One turn moves each row of this set onto another row. After a few examples, where does it send each row asked below?
mur: [ -6.8  -4.9   7.3  -2.9   4.3  -4.6  -9.8 -29.5 -12.6   2.9  -0.2  11.0
   7.4]
vup: [ -6.7   3.0   0.0  13.5  -0.6   5.6  14.3   6.3 -16.3   4.9   8.9   6.1
  -5.4]
Vapi: [ -7.5  -2.4   8.2   4.0  -5.0  -7.5  -2.9 -35.7 -11.7   7.8   5.4  11.2
   2.6]
giret: [ 3.6  4.8 10.9  4.3 -4.1 -9.7 -6.1 15.7  3.0  7.5 -7.9 -1.7 -2.2]
nuso: [ -1.0  10.9  15.5  14.4 -12.9  -2.2  -1.7   7.6   4.6   9.2   4.0  -4.1
 -16.8]
deso: [ -5.7  -5.5   8.2  -2.0  -3.1 -10.2  -6.5 -33.1 -11.7   2.8   2.9   9.5
   5.0]
patut: [  1.4  -1.9   4.7   7.7   9.3   0.7 -10.4 -27.8  -3.8  11.9 -10.0 -10.0
  12.6]
mul: [  2.3  -4.8  -2.3   9.2   6.1 -10.0   9.2  11.4 -10.2  11.9  -4.7   8.1
   6.7]
fafi: [ -9.1   0.8   6.8   7.2   0.3  -2.2  -2.0 -33.5 -11.6   9.6   2.7  17.4
   3.8]
Romam: [-12.0   7.6   9.8  19.8  -4.3  11.4   6.0   4.4 -15.4   2.8   7.4  10.3
  -6.8]
mavo: [ -3.4   0.9  10.2  15.9  -4.5   6.5   3.2  -3.9  -7.8   1.3  16.0  -4.1
 -22.7]
zon: [ -9.1   5.3  -1.1  14.4   0.5   6.5   5.6 -27.1 -12.3  12.1  -2.9  -5.5
  13.1]
Dena: [ 11.0  -8.5  14.8  11.6   1.4  -8.1  -9.0  -7.2   3.3   7.9   7.2  -8.4
 -21.5]
nasaf: [ 14.9 -11.3   6.5   6.9   8.2 -18.3  -4.3   2.1   1.8  14.3  -5.1   0.5
  -2.8]
deba: [ -8.1   4.4   3.8  11.3  -3.5   6.8  -0.1 -31.3 -11.3   6.3   1.9 -13.2
   6.2]
mobi: [ -3.6   2.3  20.5  21.4  -9.7   3.7  -5.7  -9.5  -5.2   4.2  11.7  -2.3
 -20.2]
keru: [ -2.5  -1.2   7.3   8.0   2.0   3.9  -9.5 -31.7  -6.3   5.8  -1.0 -16.3
   5.4]
setu: [ -5.0  13.8   9.8  14.3  -7.5   4.0   2.1  13.7   0.0   9.8   2.1   4.1
 -11.3]
pubu: [  7.2 -10.2  12.5   7.8   1.3 -19.5  -9.4   5.7  -3.6   8.6 -10.9   2.1
   7.6]
zikof: [-1.7 10.0  7.3  8.2 -2.4 -0.2 -0.5 18.8 -0.7  8.5 -6.3  4.2 -2.4]
Nobi: [  3.7   5.0  14.9   7.9  -9.9 -10.8  -7.7   8.5   7.1   8.3  -1.9  -6.6
 -11.9]
siku: [ -3.1   2.9  -0.1  11.9   8.6   4.0  -1.0 -24.0  -8.2  16.0 -10.3  -3.3
  17.6]
guse: [ -7.4  -1.3   6.9   2.1   6.4  -0.7  -6.9 -30.4 -11.1   7.6   0.1  17.9
   7.3]
gup: [ -5.0  -0.6   4.3  10.6   2.5  -2.4   3.7  12.3 -15.5   5.8  -6.8  12.1
  10.8]
Sumes: [  9.2  -6.6  21.7  14.0  -7.2 -16.6 -14.6  -8.5   3.1   8.1   0.9  -6.6
 -11.8]

Sumes moves to Romam
mul moves to Dena
And these:
mur moves to Vapi
siku moves to keru
nuso moves to zikof

